Each row has a name. After each piece below comes the name of the row it's from, unless a question asks for something else. Each question is about the rows just above it. Places in a row count from 0.

Columns, left to right: Zute Zutu betuz tikag Dul Fov Defik tef kopuz vuzu
[140 160 156 111 114 125 135  88 115 119]  L
[135 160 115 156 111  88 125 114 118 140]  S
[128 170 103 136 143 105 124 148 140 121]  U
[122  75 122 105 125 195 164  99 142 181]  Y
[135  88 116 111 118 156 160 114 125 140]  Q
[116 111 118 156 160 114 125 140 135  88] is which row reordered? => Q
Which row holds these entries in another order? [195 125 181  99 105  75 142 122 122 164] => Y
Which column holds [156 136 105 111] top down? => tikag
Which column holds this, read top down? [143 125] => Dul
[125 114 118 140 135 160 115 156 111  88] is which row reordered? => S
The row with [135  88 116 111] is => Q
Which column holds this, read top down? [136 105 111] => tikag

Columns, left to right: H Z N T B C
[123 148 138 140 120  94]  vur
[131  72 127 108 103 141]  Luku
[123 136 140 131 116 120]  kud
[135 128 101 115 145 133]  Ruri
[ 66 145 113  98 123 104]  butu
[156 133 147 155 123 121]  Mibam
[123 140 136 122 101 152]  Kaso
[132  67 119  98 107 146]  Rane
[ 97 147 144 138 109 124]  meza
[136 121 200 154 120 139]  Difet
Changed Mibam: [156 133 148 155 123 121]. Place and old value: => 2, [147]
[123 136 140] is in which row? => kud
Which row holds these entries in another order? [ 97 109 124 138 144 147] => meza
Where does [136 121 200 154 121 139] differ from Difet, and what was there? => 4, [120]
[135  66 156 123] is in which column, read top down? => H
Which column holds this, read top down? [131 123 135  66 156 123 132  97 136] => H

Columns, left to right: gogus mebo Riz tono mek zufe Reb zinet
[118 157 135 143 135  94 118 132] : mabe
[165 124 137 135 113 154 164 140] : Fet
[182 141  84 114 136 112 165 160] : gogu
[141 146 113 134 122 141 142 119] : peger
[127 135 137 140 124 125 135 127] : duto
[108  85 168 125 102 183 121  54] : Reziv
[120 124  95  81 100 129 124  81] : zez
[122 146 141 142 119 113 134 142] : ruz
[126 148 132 134  99 117 140 119] : Soful
[122 146 141 142 119 113 134 124] : Dokuf
[142 134 142 146 122 113 120 141] : vig
[117 145 147 132  47 136 141  80] : Mal
[142 134 113 119 142 141 146 122] is which row reordered? => ruz
[113 119 122 134 141 142 142 146] is which row reordered? => ruz

Columns, left to right: Vod beb risik geke
[ 47  59  95 147]  Kel
[149 121 146  53]  Savod
[ 47  59 146  53]  sili
[ 47  59  99 153]  sazon
Changed Savod: [149 121 145  53]. Place and old value: => 2, [146]
Which column holds [121  59] top down? => beb
Which column holds [ 47 149  47] top down? => Vod
Which column holds this, read top down? [147  53  53] => geke

Columns, left to right: sesof zotig neta kagaf
[ 64 111 122  61] : kosit
[182 106  79 170] : meler
[145 150  72 194] : tubim
[211  86 116 116] : Kagur
Which column holds this, read top down? [122  79] => neta
[106  79] is in which row? => meler

Columns, left to right: kinu Vik Zimu gama Kov vuzip Tesov
[117 126 138 143 150 117 194]  Lun
[112 131  94 143 138 129 125]  Pufi
[142 112 131 143 137 123 128]  Zuse
[125 128 105 143 117 135 139]  Dareg
[112 131 138 143 149 120 194]  Dur
Put [139 135 117 143 105 128 125] back in order: which row is it? => Dareg
find: [112 131 138 143 149 120 194] => Dur

Columns, left to right: lipov niti keduk nubod nive vaf Rezi gumut pudo mumop
[199 136 124 210 124 158 103 170 198  99] -> paf
[ 99 199 124 170 137 210 198 124 103 158] -> bubig
[159 170  96 173 153 152 152 173 139 165] -> Pib
Which column holds this, read top down? [ 99 158] => mumop
Put [170  99 124 124 137 158 198 210 199 103] back in order: which row is it? => bubig
[124 199 198 103  99 124 170 210 158 137] is which row reordered? => bubig
Put [158  99 199 124 170 137 210 198 124 103] back in order: which row is it? => bubig
Put [ 99 199 136 124 210 124 158 103 170 198] back in order: which row is it? => paf
Which column holds this, read top down? [210 152] => vaf

Columns, left to right: Fugos lebi Gadi Zeg fiki vafe mamid lobi lozoz Lev
[119 160 127 147 113 142 106 125 138 136] = buv
[128 112 137 143 168 165 132  93 114 183] = kepa
[111 181 135 126 155  73 142 110 188 117] = sevu
[155 119  84 123 156  70 127  73 170 146] = nabu
[134 106 173 130  93 154 138  96 201 145] = pofid
[137 147 172 129  96 151 143 137  78 166] = Val
[137 135  84] is in which column, read top down? => Gadi
One entry of kepa was changed: [128 112 137 143 168 164 132  93 114 183]. Where, and from what? => 5, [165]
Which column holds [142 165  73  70 154] top down? => vafe

Columns, left to right: sen gever Zuka Figuf
[178 118  63 132]  rab
[ 77 128  96 112]  topa
[127 112  77  96]  kig
[ 97 127 112  77]  kosem
[ 77  97 127 112] is which row reordered? => kosem
[ 77  96 127 112] is which row reordered? => kig

Columns, left to right: viluz Misu Fadib gebuf mot Sut fozi Banor Rin
[150  69 150 133 208 151  58 141  67] = Nener
[ 66 109 154 205 149  58 193 148 143] = teriv
[194  76 155  99  80  59  94 180 147] = Gona
[121 162  67 150 142  58 150  69 208] = liso
[ 66 109 154 205 149  59 172 152 164] = pifa
[208 133  67  69 150  58 142 150 151] = lelon
[ 71  72 148 209 134  58 181 152 156] = Purir
One entry of Purir was changed: [ 71  71 148 209 134  58 181 152 156]. Where, and from what? => 1, [72]
[205 154  58 193  66 149 109 148 143] is which row reordered? => teriv
The row with [ 67 150 142  58 150  69] is => liso
Which column holds this, read top down? [208 164 151] => Rin
Put [151 150 142  58 150  69  67 133 208] back in order: which row is it? => lelon

Columns, left to right: Ravag fefo Sinal Riva ros ruv Fal Sares mepo ger
[147 137 126 105 133 149 130 126 139 108] = Gusud
[156 105 127 124 146 137 129 137 102 145] = dip
[120 109 157 135 138 143 132 211 125 129] = dopu
[157 143 125 138 120 109 132 128 211 135] = Zepuf
[158 109 128 132 135 143 120 125 211 138] = Gakik
[133 132 118 138 118 140 117 107  88 145] = Sem
[142 139 138 112 139 144 118  88 116 147] = duzi
[150 112 114 155 104 157 138 135  77 170] = luvob
[211 135 157 143 125 138 120 109 132 128] is which row reordered? => Zepuf
Which column holds [124 135 138 132] top down? => Riva
Put [128 138 125 135 157 143 120 211 109 132] back in order: which row is it? => Zepuf
find: [146 137] => dip
[135 211 128 132 109 120 138 125 143 157] is which row reordered? => Zepuf
Which row holds [120 109 132]? => Zepuf
[132 211 125 129 120 109 157 135 138 143] is which row reordered? => dopu

Columns, left to right: fibe Munav favad Tole vamiz daf Banod suse
[135 143 118 105 125 135 102  93]  Suz
[104 129 137 136 193 144 134 129]  dadad
[ 76 124 159 104 163 172 149 117]  seb
[139 145 119  83 101 140 113  82]  led
[137 132 114 117 124 125 116 117]  romog
[135 143 118 105 125 131 133 163]  Vuzeg
[ 80  90 138 120 140 126 172 143]  taf
[141 130 108 176 135  91 117 144]  ged
[164 161 143 131 188 106 135 111]  rirer
[132 135 143 188 161 131 111 106]  Tefu
[143 127 100 170 129  94 117 138]  Bopig
find: [135 143 188 161 131 111 106] => Tefu
find: [ 94 117] => Bopig
[172 140 125 131 126  91 106 131] is in which column, read top down? => daf
Put [106 111 131 135 143 161 164 188] back in order: which row is it? => rirer
One entry of Tefu was changed: [132 135 143 188 161 130 111 106]. Where, and from what? => 5, [131]

Columns, left to right: baf vuv melub zel fafu
[116  87 123  63 117] -> fab
[123  87 116  63 116] -> rezim
[123  66 124  77 139] -> ded
[ 76 158 148 184 132] -> guvil
[123  63] is in which row? => fab
[63 63] is in which column, read top down? => zel
Changed fab: [116  87 124  63 117]. Place and old value: => 2, [123]
Which row holds these entries in another order? [ 63 117 116  87 123] => fab
find: [ 87 123  63] => fab

Columns, left to right: fuzok muv mer zini fogu gez bez Taku zige
[124  85 122 178 148 141 133  96 115] = tib
[168 125 162 103 129 181  78 107 122] = kif
[142 135 159 182 117 144 100  75  88] = fodi
[137  98 190  99  56  87 158 117 120] = lor
[ 95 127  97 182 145 127  88  98 125] = Gobu
[151 139 181  59  80  92 140 145  59] = rifu
[ 78 122 129 107 162 168 181 103 126] = sulu
[108 129 109 155 139 130 118 132 122] = Tov
[ 95 112 109 186 132 122  98  92 139] = Sas
[121  89 178 131  65  92 148 103 149] = pizo
[135 148 147 135 132 154 140 132 118] = Sufo
[ 99 104 119 182 120 117 108  90 149] = Gaf
[129 109 155 139 130 118 132 122 108] is which row reordered? => Tov
Which column holds this, read top down? [130 122  92 154] => gez
[103 168 181 129 107 162 126  78 122] is which row reordered? => sulu
Where does [100 104 119 182 120 117 108  90 149] differ from Gaf, and what was there? => 0, [99]
Put [ 78 103 107 122 125 129 162 168 181] back in order: which row is it? => kif

Columns, left to right: Lakil gofe folu nin fadav giv zanev
[ 99 175 110 100 202 117 175]  Ronu
[180 202 110  63  99 175 117]  Kunes
[102 135 149 135 113  98 162]  Nad
[180 117 110 100 175 202  63]  lus
[149 135] is in which row? => Nad
Which row holds [117 110 100 175 202]? => lus
Which row holds these entries in another order? [ 63 100 110 117 175 180 202] => lus

Columns, left to right: vuvun tis gorib Golu nen
[131  86 112 127 131]  biman
[112 136 149 152 122]  vuru
[123 112 134 128 111]  tafim
[123 128 135 111 112]  sopen
[ 83 100 105  61 136]  momod
[127  83 128 134 113]  livi
[108 154 104 160 146]  Soru
[103 140 157 158 108]  puf
[109 137 139 120  84]  nabod
[ 63 141 140  86  60]  nodad
[144 108 148 156 134]  rabe
[104 154 161 146 108]  Noge
Which row holds these entries in another order? [161 146 108 104 154] => Noge
Put [ 60  63 141 140  86] back in order: which row is it? => nodad
Which row holds these entries in another order? [128 111 123 112 134] => tafim
Where does [112 136 149 153 122] differ from vuru, and what was there? => 3, [152]

Columns, left to right: nenir Vob Dozul leti rugo
[131 137 186 142 140]  gide
[115 137  47  94 150]  fug
[144 147 208 140 139]  kere
[104 126  43 104 149]  vorub
[146 147 209 139 136]  pedum
[ 82  95  53 137 135]  gofo
[168 184 111  70 152]  tok
[ 76  72  99 173 115]  lakab
[142  94 140 104 139] is in which column, read top down? => leti
Which row holds these entries in another order? [150  94  47 137 115] => fug

Columns, left to right: gafas Movap miker met
[196 101 112 183] : gesir
[ 93 144 117 159] : vilov
[154 132 136 143] : vefa
[ 68 129 141 172] : kab
[167 113 111 148] : Zopog
[ 55 102 120  79] : Tev
[110 100 120  97] : muf
[110 100 120  46] : Nevam
[154 132 136] is in which row? => vefa
Changed gesir: [197 101 112 183]. Place and old value: => 0, [196]
Put [ 46 120 100 110] back in order: which row is it? => Nevam

Columns, left to right: gul vizet fafel dedis
[ 91 119 123 150] = Sagag
[ 63 104  96 132] = mir
[ 63 104  96 155] = Limu
[154 160 115 118] = siz
Where does [153 160 115 118] differ from siz, and what was there? => 0, [154]
Which column holds this, read top down? [123  96  96] => fafel
Where does [ 63 104  96 131] differ from mir, and what was there? => 3, [132]
Which column holds this, read top down? [91 63] => gul
One entry of siz was changed: [154 160 116 118]. Where, and from what? => 2, [115]

Columns, left to right: vepab Subo mip gane Rivim
[113  96 131 100 142] : Mus
[140 125 123 182  93] : Vopu
[151 133 158 193  78] : lil
[151 125 123 142 136] : tava
[140 125 123 136 142] : zure
[151 110 158 193  78] : Lud
[151 136 154 193  74] : vugud
The row with [125 123 136 142] is => zure
[125 133 125] is in which column, read top down? => Subo

Columns, left to right: dok Nenob dafel samu risa suv gav
[ 72 171 108  63 131  84  98] -> rez
[ 77 173 108  68 134  81  92] -> legat
[ 54 168 133  54 139  93 121] -> rada
[ 73 171 107  62 131  83  96] -> dagib
[ 72 171] is in which row? => rez
Changed rez: [ 72 171 108  63 131  84  97]. Place and old value: => 6, [98]
Which row holds these entries in another order? [ 63  72  84  98 108 131 171] => rez
find: [131  84  98] => rez
One entry of rada was changed: [ 55 168 133  54 139  93 121]. Where, and from what? => 0, [54]
Changed rez: [ 73 171 108  63 131  84  98]. Place and old value: => 0, [72]

Columns, left to right: vivep tas lim Gapu gan Mupos Leru
[114 162 114 111 132 150 154] : modo
[100 210 131 103 111 143 143] : ter
[132  63 133 136 130  93 113] : Bokip
[ 96 206 138 102 105 130 138] : mav
[143 211 111 103 131 143 100] : favo
[141  89 141 144 125 104 103] : Boros
[ 96 206 138 102 105 130 137] : rulil
[109 177 106 103 136 162 168] : Runom
Put [100 103 111 131 143 143 210] back in order: which row is it? => ter
Which column holds this, read top down? [103 136 102 103 144] => Gapu

Columns, left to right: Fozem kogot Galu Kala Fose lemi Riv dola
[108  78  93  94 114 149 155 128] = lifoz
[ 70 103 157 133  65 150  82 105] = nom
[108  78  93  94 114 149 117  98] = kup
[149  78 117 109  94 114  93  98] = pon
[ 72 105 154 171 105  64 105 105] = rugi
[ 60 148  88 168 133 145  42 101] = Maz
Which row holds these entries in another order? [ 98 117 149 114  94  93  78 108] => kup
Where does [ 60 148  88 168 133 145  42 100] differ from Maz, and what was there? => 7, [101]
The row with [154 171] is => rugi
Which column holds this, read top down? [72 60] => Fozem
Changed nom: [ 70 104 157 133  65 150  82 105]. Place and old value: => 1, [103]

Columns, left to right: Zeri Gefo zubom dab gage Lepon Dazem
[107 120  96 140 113 128 123] : bubik
[121 137 164 142 105 128 123] : Fam
[128 110  97 128 111 150 128] : dom
[129  91 205 144 117 159 158] : lat
[126 116 187 128 146 148 168] : Ler
[128 111 109 124  78 149 126] : lozez
[112 167 137 128 127 106 128] : tared
[128 151 179 154 118 129 166] : sapef
[128 143 105 121 123 164 137] : vitos
[128 110 211 150 106 128 164] : buken
find: [128 110  97 128 111 150 128] => dom
Changed lat: [129  91 205 145 117 159 158]. Place and old value: => 3, [144]
[142 105 128 123 121 137 164] is which row reordered? => Fam
[140 142] is in which column, read top down? => dab
find: [126 116 187 128 146] => Ler

Columns, left to right: fum Mobo gegi mimab Dupig peti nibi
[116 148 143 133 127 132 121] -> tazuf
[ 61 164 166 163 145 136 134] -> rikit
[143 117 106  98 159 139 156] -> Sokil
[106 132 121 127 114 120 115] -> Futo
[137 104 135 113 127 123 123] -> fupag
[171 126  84 122 150 114 103] -> sisag
[132 130 113 126 160 116 119] -> finu
Which column holds this, read top down? [132 104 126] => Mobo
Which column holds this, read top down? [120 123 114] => peti

Columns, left to right: bosas zozi Zovap pubo tol Bigap det gitor tomo vipa
[170 158 162 151 131 165  99  89  65 152]  nivu
[151 135 141 137 114 168 113 110  92 135]  dor
[160 150 142 144 118 136  94  99  80 141]  Fupov
[137 113 154 134 128 136 125 141 128 130]  beba
[151 137 140 137 115 131 100 110  92 136]  poviv
[125 104 147 125 130 133 136 148 142 125]  Vetom
[143 169 116 154 136 119 105 105 103 134]  daser
[124 123 113 143 148 130 132 134 107 113]  mosus
[121 155 100 139 140 110 135 132 148 127]  Bila
[108 108 117 114 131 113 168 178 196 123]  Bak
[148 124 143 134 113 123 107 130 113 133]  gokuv
Changed Fupov: [161 150 142 144 118 136  94  99  80 141]. Place and old value: => 0, [160]
find: [113 168] => Bak
One entry of beba was changed: [137 113 154 134 128 137 125 141 128 130]. Where, and from what? => 5, [136]
Where does [143 169 117 154 136 119 105 105 103 134] differ from daser, and what was there? => 2, [116]
Which column holds this, read top down? [133 119 130] => Bigap
Which row holds these entries in another order? [113 107 143 113 133 130 123 134 148 124] => gokuv
Which column holds this, read top down? [154 140] => Zovap

Columns, left to right: sot kofef risog Guso pala lin libim Pites
[102 124 126  98 117 111 163 174]  timig
[105 168 115 106  89  97 131 122]  buso
[117 141 153 128 163 142 100 134]  dopo
[140 163 100 142 117 128 153 134]  mune
Which column holds [102 105] top down? => sot
Which row holds these entries in another order? [168 131 105  89 122 115  97 106] => buso
Which row holds these entries in another order? [100 117 128 134 140 142 153 163] => mune
Changed buso: [105 167 115 106  89  97 131 122]. Place and old value: => 1, [168]

Columns, left to right: Zose figog Lede tulaz
[134 153 131 103] : bokun
[ 69  98 128 118] : togaz
[136 153 131 103] : Dez
[ 97 153 131 103] : Pip
[ 62 118 129 117] : kida
[134  71 153 103] : lonur
[134 153  72 103] : Lep
find: [136 153] => Dez
Changed Dez: [136 153 130 103]. Place and old value: => 2, [131]
Put [ 72 103 134 153] back in order: which row is it? => Lep

